Here are the same points, seen from different sides; a view may also be mirrored.
A view may leave some points out, and in a few views one point is out of place. Which views, in the order they come, and which point in each? Write - if none.

Scene 1 (6 views)
view 1:
  baz [ 0.26 -0.26  1.60  1.25  2.76  0.12 -1.53  0.94 -0.88 -0.34 -0.40 -0.89]
  Nuza [-0.23 -0.26  0.77  0.31  1.26 -1.12 -3.76  0.48  0.78 -0.14 -1.19 -0.53]
  dar [-0.60  0.15  1.53  1.08  0.96  0.65 -2.87  0.66  0.05 -1.40 -0.28  1.12]
  lozur [ 0.22 -0.58  0.86  0.35  1.98 -1.33 -3.10  0.72  0.31  0.37 -1.20 -1.49]
  Sovu [-0.43  0.07  1.61  0.89  1.18  0.50 -2.66  0.77 -0.04 -1.09 -0.42  0.78]
  vozeg [-0.40  0.14  0.68  1.68  2.57 -0.79 -3.01 -0.11  0.36 -0.66 -0.46 -0.68]
  punil [-0.58  0.21  1.86  1.27  1.27  1.17 -2.19  0.83 -0.40 -1.53 -0.09  1.31]
  sido [-0.38  0.02  0.72  1.46  2.42 -0.84 -3.09  0.02  0.36 -0.57 -0.57 -0.74]
view 2:
  sido [ 0.98 -0.10 -0.98  0.59  0.57 -1.73 -5.53  1.82  5.14  2.55  0.11 -1.11]
  baz [ 2.06 -0.10 -0.53  0.22  0.43 -2.44 -4.67  1.70  3.07  2.61  0.33 -1.05]
  Sovu [ 1.92 -0.19 -0.77  0.85  0.07 -1.15 -4.71  0.97  4.54  2.84  2.13 -0.18]
  dar [ 1.86 -0.24 -1.12  0.95  0.08 -1.02 -4.59  0.75  4.88  2.91  2.34  0.08]
  giv [ 1.42  0.15  0.54  0.22  0.57 -2.09 -5.90  2.35  3.86  2.36 -0.51 -1.68]
  Nuza [ 1.10  0.14  0.45  0.80  0.29 -0.77 -6.37  1.79  5.52  2.56  0.86 -1.00]
  punil [ 2.24 -0.37 -1.43  0.93 -0.01 -1.35 -4.06  0.63  4.25  2.97  2.57  0.23]
view 3:
  vozeg [-1.24  1.77 -1.12  3.82 -0.69 -0.96  3.14  4.35 -0.69 -3.67  0.95 -2.54]
  lozur [-0.75  2.57 -0.43  2.69 -1.09 -0.74  3.46  4.65  0.22 -2.22  1.01 -2.86]
  punil [-1.14  0.70 -0.62  4.50 -2.31 -2.22  1.60  5.49 -0.98 -3.38  1.81 -0.55]
  Sovu [-1.00  1.31 -0.41  3.90 -2.14 -1.79  1.88  5.47 -0.64 -3.19  1.84 -1.24]
  giv [-0.65  2.17 -0.82  2.95 -0.79 -0.95  4.00  4.10  0.26 -1.77  0.48 -2.45]
  dar [-1.16  1.22 -0.42  4.11 -2.17 -1.80  1.59  5.61 -0.86 -3.67  2.06 -1.29]
  Nuza [-0.89  2.63 -0.19  2.75 -1.44 -0.67  2.59  5.19 -0.07 -3.05  1.66 -3.01]
  baz [-0.75  1.52 -1.17  3.72 -0.77 -1.36  3.90  4.04 -0.07 -2.16  0.35 -1.89]
view 4:
  Sovu [ 0.79 -1.24 -0.41  1.52 -0.59 -1.51  2.27  2.26 -1.11 -0.02  2.25 -2.22]
  baz [ 0.07 -1.70  0.33  1.49 -1.13 -2.15  0.60  1.41  0.09  0.95  2.06 -1.29]
  dar [ 0.93 -0.76 -0.64  1.54 -0.43 -1.66  2.61  2.24 -1.43 -0.17  2.49 -2.37]
  vozeg [ 0.30 -1.69 -0.81  2.36 -2.18 -2.29  2.11  0.90 -0.27  0.43  3.12 -1.56]
  Nuza [ 0.36 -2.88 -0.48  2.33 -2.25 -1.15  3.15  2.15 -0.30  0.11  3.09 -1.98]
  giv [-0.26 -3.13  0.26  2.14 -2.42 -1.67  1.30  1.38  0.64  0.99  2.67 -1.11]
  lozur [-0.04 -3.34  0.06  2.28 -2.47 -1.31  2.22  1.88  0.34  0.60  2.85 -1.53]
  punil [ 1.01 -0.29 -0.52  1.25  0.06 -1.86  1.97  2.20 -1.48 -0.03  2.09 -2.24]
view 5:
  baz [-6.71 -4.09 -4.65  2.47 -8.02 -3.55  4.36 -4.76  1.99  1.09 -2.02 -2.06]
  vozeg [-6.94 -3.52 -4.64  3.38 -7.33 -2.99  4.63 -2.70  1.54  1.40 -1.03 -2.08]
  Sovu [-6.19 -4.02 -3.44  2.96 -6.55 -3.22  5.31 -4.51  0.48  0.62 -1.18 -2.37]
  giv [-7.14 -3.90 -5.89  2.23 -7.49 -3.41  4.54 -3.38  1.75  2.07 -2.36 -1.21]
  dar [-6.06 -3.91 -3.06  3.26 -6.37 -3.09  5.42 -4.39  0.31  0.35 -0.78 -2.63]
  Nuza [-6.46 -4.10 -4.69  2.29 -5.91 -3.23  5.62 -3.75  0.07  1.55 -1.97 -1.35]
  lozur [-6.98 -3.83 -5.62  2.32 -6.68 -3.27  5.07 -3.01  0.98  2.04 -2.20 -1.14]
  punil [-5.98 -4.07 -2.74  3.13 -6.87 -3.27  5.23 -5.06  0.67  0.04 -0.87 -2.86]
  sido [-6.91 -3.56 -4.72  3.27 -7.19 -3.03  4.78 -2.69  1.38  1.44 -1.15 -1.95]
view 6:
  sido [ 0.81  0.59 -2.47 -3.22 -4.11 -4.32  2.61 -3.45  2.68 -2.50 -0.81  5.32]
  dar [ 1.14  0.97 -3.63 -2.87 -3.84 -4.40  2.60 -3.95  3.40 -3.21 -0.26  7.99]
  vozeg [ 0.70  0.54 -2.39 -3.31 -3.98 -4.33  2.61 -3.66  2.80 -2.28 -0.94  5.38]
  lozur [ 1.20  0.89 -2.93 -2.31 -4.92 -4.14  2.76 -2.74  2.20 -2.97  0.02  4.45]
  punil [ 1.29  1.41 -3.72 -2.68 -3.58 -4.08  2.39 -4.51  3.70 -2.66 -0.14  8.33]
  baz [ 1.29  1.94 -2.86 -2.03 -4.16 -3.44  2.29 -4.39  3.18 -1.52  0.09  5.46]
  giv [ 1.25  1.37 -2.67 -2.11 -4.82 -3.75  2.59 -3.24  2.39 -2.20  0.06  4.02]
  Sovu [ 1.23  1.19 -3.67 -2.60 -3.98 -4.23  2.59 -3.86  3.27 -3.07 -0.07  7.44]
Views with a point moved: view 3, view 5
  out of place in view 3: baz
  out of place in view 5: Nuza

Scene 2 (7 views)
view 1:
  Rim [ 0.15  2.63 -2.34  0.35  1.26  0.64  0.44 -2.52]
  kana [-0.39  3.15 -2.78 -0.67  0.91  0.97 -0.01 -0.66]
  Kizof [ 1.52  0.88 -2.11 -5.57 -0.02 -0.38  1.13 -1.46]
  zasel [ 1.62  1.21 -2.84 -4.40  0.90 -1.47  1.79 -1.81]
  Fodu [ 0.27  0.34 -2.68 -1.26  1.73  0.48 -1.98 -2.72]
  Zoke [ 0.15  3.53 -2.59 -0.13  1.46  0.64  0.46 -1.03]
view 2:
  Mugi [ 1.41 -2.15  0.54  1.67 -0.33 -2.04 -0.21  2.50]
  Fodu [ 1.26 -0.15  0.45  3.87  1.48 -2.10  0.50  3.51]
  Kizof [ 2.24 -0.83  0.60  1.76  3.43  1.92  2.03  0.90]
  Rim [ 1.91 -2.07 -0.01  1.95 -0.03 -1.92 -1.22  3.15]
  Zoke [ 1.32 -2.81  0.66  1.00 -0.19 -2.02 -0.57  2.29]
view 3:
  Rim [-2.42  3.23  0.23  1.32 -1.60 -0.82  1.83 -3.54]
  Fodu [-2.14  3.67  0.65 -0.37  0.95  0.26  3.23 -2.65]
  kana [-1.57  3.37 -0.10  1.39 -1.72 -0.39  1.32 -3.34]
  zasel [-2.80  1.51  0.19  0.88  3.29 -1.15 -1.01 -2.48]
  Kizof [-2.21  2.10 -0.52  0.00  3.41 -0.27 -1.50 -1.31]
view 4:
  kana [ 4.08 -0.65  3.87 -0.99  0.36 -3.46 -0.91 -3.78]
  Rim [ 4.10 -0.31  3.82 -1.59  0.53 -3.21 -1.09 -4.52]
  Kizof [ 1.55  0.99  1.38 -1.34 -0.31  0.74 -3.29 -1.60]
  maves [ 4.69  0.65  3.63 -1.23  0.34 -3.22 -0.64 -3.89]
  zasel [ 2.26  0.57  0.87 -1.78  0.10  1.09 -2.49 -3.20]
  Fodu [ 1.87  1.36  4.58 -0.60  1.76 -2.31 -2.57 -4.80]
view 5:
  Fodu [-2.02  2.41 -1.44 -0.31  1.53  1.54 -4.27  2.33]
  Rim [-3.35  2.16 -1.06  1.98  3.44  3.11 -4.72  1.47]
  Zoke [-3.20  1.39 -1.46  3.29  3.05  3.08 -4.33  2.01]
  kana [-3.07  2.10 -1.38  2.65  2.97  2.87 -5.37  1.10]
  zasel [-1.42  2.47  0.97  1.83 -0.24  5.46 -4.10  4.21]
  Mugi [-2.83  1.30 -1.39  2.85  2.82  2.75 -4.48  1.66]
view 6:
  maves [-2.14 -1.89 -0.59  0.70  1.10 -1.17  0.96 -3.37]
  Mugi [-3.04 -1.01 -0.21 -0.25  1.20 -1.40  0.51 -4.24]
  Rim [-2.56 -0.79 -0.12  0.60  0.60 -1.47  1.29 -3.56]
  zasel [-1.33 -0.24  1.58 -3.84  0.32  0.79  0.22 -1.22]
  Kizof [-2.30 -1.05  1.66 -3.98  0.23  0.69 -1.43 -0.73]
  Fodu [-4.86 -1.02  0.88  0.24  0.19  0.54  1.46 -2.20]
  kana [-2.54 -1.38  0.37  0.52  0.98 -1.80  0.73 -3.93]
view 7:
  zasel [-6.43 -3.13  2.09  5.98 -6.17 -1.06 -2.31  3.03]
  Kizof [-6.72 -2.68  1.79  7.54 -5.39 -0.66 -2.10  2.65]
  Fodu [-7.42 -5.20  3.26  4.28 -4.36  0.96  1.30  1.63]
  maves [-4.78 -4.14  2.89  3.00 -4.46  1.09 -0.43 -0.38]
  Zoke [-5.82 -3.15  2.32  3.35 -4.59  1.51 -2.64  0.28]
  Rim [-5.79 -3.82  2.99  2.51 -4.99  1.32 -0.26 -0.12]
  Mugi [-6.17 -3.71  3.18  2.86 -3.88  1.31 -1.10 -0.01]
Views with a point moved: view 1, view 7
  out of place in view 1: kana
  out of place in view 7: Zoke
